In the rows, zero is written as 128.
Each path below is one point turned by a fixed rotation once a step. After each direction that follows a path, write how fast that rotation turns it, in degrees per step (0 if it stays still).
Each turn is a multiple of 5 degrees from 10 to 175, or 0.
Each row of a path follows its step; steps can be skipped.
path 1
step 0: [141, 134,  95, 154, 105, 123, 124, 154, 102, 146, 137,  94, 118, 150, 118,
  81, 127, 127, 142, 140, 131, 125, 119, 123,  92, 142, 134]
step 1: [136, 122, 121, 129, 123, 141,  99, 141,  96, 161, 116,  95,  99, 161, 146,
 137, 115, 143, 157, 104, 120, 121, 122, 134, 104, 126, 151]
step 2: [172, 108, 137, 141, 134, 118, 148, 152, 135, 134, 108,  87,  91, 141, 153,
 140, 141, 111, 155, 136, 121, 114, 125, 127, 110, 118, 143]
step 3: [123, 116, 142, 143, 114, 136, 157, 164, 137, 152, 112, 122, 118, 127, 148,
 135, 132, 139, 159, 150, 168, 124,  99, 119,  97, 149, 144]
step 4: [140, 165, 117, 133,  95, 110, 125, 149, 129, 155, 137, 124, 100, 118, 142,
 118, 125, 101, 153, 125, 138, 134, 118, 127, 105, 167, 157]
step 5: [118, 134, 148, 147, 106, 113,  80, 130, 111, 154, 129, 109, 126, 145, 160,
 121, 133, 104, 172, 151, 124, 116, 122, 118, 112, 130, 132]
step 6: [177, 136, 155, 128, 133, 116, 109, 137, 124, 155, 125, 139, 130, 121, 150,
 158, 143, 129, 178, 124, 121, 111, 111, 122, 117, 110, 143]
step 7: [165, 148, 142, 158, 123, 120, 144, 154, 110, 136, 114, 147, 120, 130, 126,
 131, 166, 121, 146, 175, 137, 118, 109, 112, 114, 138, 116]
step 8: [135, 161, 112, 125, 106, 139, 107, 162, 100, 169, 128, 140, 119, 127, 128,
 135, 136, 141, 139, 155, 139, 125,  88, 131, 141, 154, 141]
step 9: [169, 148, 115, 150, 101, 109,  90, 139, 126, 158, 129, 109, 113, 135, 147,
 114, 122, 118, 123, 146,  94, 123, 105, 118, 147, 132, 132]
Speeds:
[120, 133, 128, 134, 135, 122, 133, 131, 139, 132, 117, 126, 115, 124, 135,
 132, 121, 131, 116, 138, 128, 126, 116, 145, 137, 131, 131] | 65
[127, 123, 128, 126, 138, 129, 122, 124, 132, 138, 128, 139, 116, 129, 126,
 124, 122, 128, 138, 128, 115, 118, 136, 137, 115, 117, 114] | 80
[135, 124, 125, 124, 125, 132, 125, 134, 139, 126, 120, 116, 120, 139, 117,
 133, 108, 130, 130, 128, 139, 137, 137, 123, 128, 131, 121] | 35
path 2
step 0: [137, 147, 103, 151, 143, 135, 108, 150, 167, 119, 112, 135, 126, 138, 155,
 119, 135, 106, 105, 131, 119, 126, 164, 156, 121, 162, 128]
step 1: [125, 104, 101, 126, 122, 157, 144, 152, 147, 133, 119, 138, 156, 150, 127,
 128, 163, 163, 142, 132, 141,  99, 158, 118, 140, 114, 134]
step 2: [129, 129, 127, 158, 185, 135, 151, 132, 142, 124, 102, 152, 115, 120, 121,
 146, 130,  95, 128, 137, 131, 112, 154, 151, 122, 108, 132]
step 3: [151, 129, 128, 118, 145, 131, 155, 133,  98, 154, 106, 136, 155, 132, 111,
  99, 178, 134, 139, 131, 127, 120, 146, 132, 141, 159, 125]
step 4: [150, 124, 140, 150, 148,  99, 142, 117, 145, 120, 113, 120, 112, 107, 110,
 146, 135, 133, 157, 162, 117,  78, 120, 131, 141, 120, 102]
step 5: [143, 135, 111, 133, 138, 102, 159, 152, 131, 140, 100, 106, 133, 130, 139,
  81, 139, 108, 116, 128,  99, 122, 103, 140, 111, 149, 126]
step 6: [114, 116, 132, 149,  91,  94, 122, 154, 144, 125, 140, 131, 131, 138, 132,
 135, 153, 129, 146, 143, 101,  91, 136, 145, 163, 138, 127]
step 7: [120, 123,  85, 158, 121, 113, 160, 128, 146, 135,  94, 142, 121, 143, 140,
 130, 123, 120, 101, 150,  93, 139, 132, 113, 115, 111, 138]
step 8: [107, 106, 119, 119, 126, 104, 137, 169, 119, 147, 124, 127, 127, 115, 126,
 120, 156, 121, 126, 124, 126, 149, 173, 147, 171, 107, 136]
step 9: [160, 121, 116, 158, 122, 117, 119,  98, 139, 138, 104, 137, 117, 118, 130,
 146, 149, 119, 108, 165, 127, 136, 179, 115, 123, 130, 108]
Speeds:
[140, 123, 129, 118, 130, 128, 112, 141, 132, 143, 120, 136, 129, 132, 117,
 129, 123, 131, 128, 124, 121, 136, 123, 139, 133, 135, 135] | 140
[132, 127, 124, 139, 121, 131, 124, 134, 114, 125, 138, 131, 129, 120, 137,
 120, 131, 133, 143, 129, 131, 135, 137, 136, 133, 146, 130] | 135
[130, 131, 137, 135, 135, 125, 141, 125, 118, 129, 127, 133, 131, 133, 120,
 124, 129, 124, 143, 127, 119, 113, 108, 131, 129, 134, 133] | 35
[136, 136, 137, 125, 120, 125, 131, 135, 127, 135, 132, 138, 138, 129, 139,
 125, 129, 106, 123, 130, 143, 129, 124, 134, 133, 122, 121] | 125
[130, 119, 112, 122, 125, 132, 139, 123, 127, 135, 131, 132, 138, 135, 121,
 111, 123, 122, 125, 120, 124, 134, 129, 117, 121, 137, 117] | 160
[132, 138, 118, 119, 129, 128, 135, 124, 131, 119, 124, 136, 136, 132, 134,
 141, 121, 140, 127, 136, 127, 131, 122, 126, 147, 137, 121] | 120
path 3
step 0: [144, 139, 124, 158, 130, 109, 132, 156, 138, 117, 128, 130, 134, 140, 127,
  94, 120, 112, 140, 143, 136, 150, 146, 112, 129, 115, 171]
step 1: [114, 121, 140, 136, 135, 153, 136, 102, 106, 143, 128, 117, 160, 118, 123,
 107, 134, 150, 136, 103, 161, 104, 134, 126, 133, 102, 140]
step 2: [120, 121, 149, 103, 128, 128, 100, 140, 125, 141, 130, 140, 116, 107, 106,
 125, 141, 113, 136,  93, 130, 161, 113, 118, 120, 128,  91]
step 3: [142, 114, 130, 150, 108,  99, 109, 150, 117, 136, 135, 121, 117, 135, 109,
 119, 135, 140, 137, 171, 110, 126, 142, 145, 161, 132, 113]
step 4: [129, 129, 125, 104, 128, 158, 155, 108, 120, 110, 111, 124, 142, 153, 109,
 101, 136, 131,  98, 159, 116, 111, 128, 128, 117, 118, 123]
step 5: [122, 139, 138, 113, 139, 141, 134, 130, 150, 127, 121, 183, 134, 141, 111,
 133, 128, 129, 146, 108, 133, 145, 129, 125, 134, 166, 153]
step 6: [124, 121, 135, 154, 124, 111, 132, 120, 137, 151, 142, 127, 162,  88, 133,
 149, 130, 127, 122, 143, 138, 139, 144, 168, 121, 144, 121]
step 7: [131, 108, 106, 137, 145, 127, 125, 122, 124, 123, 103, 107, 122, 155, 118,
 138, 119, 123, 102, 114, 120, 166, 119, 146, 110,  94, 117]
step 8: [158, 127, 127, 133, 126, 130, 124, 126, 152, 115, 143, 139, 139, 157, 147,
 101, 127, 129, 174, 133, 132, 151, 126, 103, 149, 109, 134]
step 9: [113, 103, 169, 122, 123, 151, 149, 111,  94, 140, 144, 128, 131, 112, 156,
 113, 160, 123, 133, 125, 130, 116, 130, 138, 137, 127, 138]
Speeds:
[114, 123, 137, 126, 114, 133, 135, 122, 132, 114, 133, 122, 120, 123, 121,
 136, 124, 124, 146, 122, 134, 130, 133, 134, 125, 135, 126] | 100
[135, 121, 127, 129, 132, 124, 140, 131, 126, 120, 125, 136, 115, 133, 138,
 111, 127, 138, 133, 136, 141, 125, 124, 132, 115, 134, 124] | 85
[133, 122, 123, 131, 139, 139, 140, 127, 131, 123, 129, 125, 126, 128, 125,
 117, 120, 125, 137, 129, 106, 124, 143, 118, 129, 126, 131] | 90
[125, 131, 118, 129, 134, 124, 123, 108, 122, 132, 116, 122, 118, 133, 122,
 129, 137, 119, 130, 134, 139, 120, 143, 131, 126, 123, 130] | 120
